Which row each row swaps with, under one turn or mirror:
Q585: [-18  -1  25 -25   2 -42   8   8  37 -38  45 -50   9  25  10 -37  23]
Q666: [ 31   2  -1   7  16 -14   4 -14  -6   2   0  11  -2  37 -64  50  18]
Q566: [ 37  29  47  -2  -1  20  20 -32  29 -23 -55   8 -21 -18 -12 -25  43]
Q426: [ 41  26  51  -1  -9  20  26 -22  26 -16 -45   0 -24 -22   6 -43  41]
Q63: [ -7  -8 -63  -7 -20  27  28  -3 -12  -4  -2   6  18  39  -1   0 -47]
Q146: [ 17 -32  25  34 -29  43   0 -32   9  13  17  20  20 -20  69  24  39]
Q597: [ 43 -16   7 -19 -23 -26 -12  41  -6   2  61  16  52 -39   1  -3  12]
Q295: [ 25  10  12  -1  17 -30 -11 -10 -12   2  -5   8  20  35 -59  43  36]
Q381: [ 48  31  50 -17  -9  20  14 -19  27 -19 -53  12 -17 -15  10 -37  42]
Q528: [-23   8  17  -9  -2 -46   4   6  34 -36  42 -48   9  31  17 -30  25]
Q409: [-15  -1 -57  -9 -18  25  29   6 -11   3   2   6  16  52   7  -6 -38]
Q880: [-15  -8 -63   0 -14  26  23   5  -3   3  16   9  28  42   5  -3 -39]
Q214: [  9 -38  25  26 -32  53   0 -23  -1   7  13  27  30 -34  68  16  35]
Q186: [  3 -23   7 -24  28  56 -47 -28 -44  11  20  22  29 -20  28   5 -40]
Q906: [ 48  -8  -9 -30 -24 -10  -5  15 -13  13  70  25  51 -36  -8   4  11]
Q767: [  5 -32  17  26 -37  43   0 -10  -6  -5  -6  23  18 -22  79   5  48]
Q700: [  7  -8  23 -29  28  59 -42 -39 -40  10  16  24   8 -22  26   4 -46]
Q763: [-13  -9  29   3  28  -7 -41 -40 -22  -8   4 -42 -32 -35 -46 -34  22]
Q688: [-10  -5  27 -10  35  -6 -39 -36 -20 -15 -15 -46 -22 -33 -51 -26  19]
Q321: [-11  -4  28 -12  21 -12 -31 -43 -17 -21   1 -45 -24 -36 -47 -42  32]
Q592: [ -6 -12 -59  -7  -7  39  23   5 -18   4  -3   9  30  44   7  -8 -37]
Q522: [ 17 -14  12 -31  24  61 -45 -36 -37  20  22  22   6 -31  21   6 -39]
Q273: [-24   3  18 -25 -11 -45   7  18  31 -32  43 -40  10  32  20 -34  10]
Q123: [  5 -32  18  36 -42  46  -1 -19  -1  10   4  23  26 -26  70   5  37]
Q918: [ 40  32  41 -13  -9  30  30 -33  30 -27 -37  14 -36  -9  13 -24  42]
Q430: [ -3  -5 -67  -3  -5  26  32  17 -13   4   3  -1  16  33   7  -2 -44]
Q145: [ 38  38  51  -4  -4  20  21 -31  37 -18 -44  10 -25  -6   0 -31  36]
Q770: [ -1   8 -62  -3 -11  36  25   4 -11   0   3  12  27  42  16 -11 -40]
Q468: [  3 -31  21  22 -29  51   3 -32   7  10  14  30  14 -19  67  22  47]
Q483: [  6  -5 -11   8   4  -6   7 -22  -8   4   0  11   5  34 -59  62  15]
Q854: [-23 -10  33   0   7 -11 -39 -38 -31 -16  -4 -42 -20 -49 -33 -39  34]
Q121: [  4 -32   8 -29  26  51 -45 -25 -37  10  35   6  23 -42  24   3 -39]
Q350: [-10  -5  29 -17  15 -15 -42 -32 -15 -24 -10 -40 -33 -38 -44 -39  25]
Q869: [ 37  35  35  -9  -8  17  13 -18  25 -19 -56  16 -14 -22   1 -37  50]
Q656: [  8 -21  16 -18  33  48 -52 -20 -40  18  25  18  15 -30  21  -7 -47]
Q776: [-21  -5  27 -25  -8 -53   2  14  35 -41  39 -44  14  22  19 -24   7]
Q947: [ 34 -14  -8 -32 -29 -20  -1  31  -6   3  60  18  47 -52  -3 -10   6]
Q175: [  6 -39  19  27 -38  50   2 -34  -1  11   6  20   9 -21  63  17  47]
Q286: [ 51  34  39   4  -8  15  17 -21  28 -14 -56   8 -12 -21  -1 -32  42]
Q586: [-12  -7  34  -5  17 -13 -49 -31 -26  -9  -7 -45 -24 -42 -34 -30  39]
Q113: [-14  -5 -70  -4 -27  18  18  -2 -18  -4   5   3  28  33   5  -5 -40]
Q139: [-18  -1  19 -17   9 -48  12  22  36 -33  43 -51   3  23  17 -19   9]
Q229: [-21   8  15 -20   2 -51   3  19  42 -35  33 -38  14  29   3 -34   7]
Q931: [ 34  -1  14 -36 -22 -28  -9  39   6  -7  53  16  54 -45  -4  -8   3]
Q529: [  9 -36  29  35 -25  56   8 -23  -3  13  -1  20  15 -16  72  14  34]
Q909: [ 12   1   7   0  21 -23  -1 -17  -4  -2  -9   9   3  42 -52  60  20]
Q884: [-19  12  23 -30  -3 -53  -2   1  35 -44  36 -39  12  34  13 -21   2]
Q821: [  2 -31   6 -24  17  55 -49 -32 -39  13  22  22   9 -24  29  12 -41]

Q295 pairs with Q906
Q854 pairs with Q700
Q763 pairs with Q656
Q592 pairs with Q585
Q113 pairs with Q884
Q214 pairs with Q566

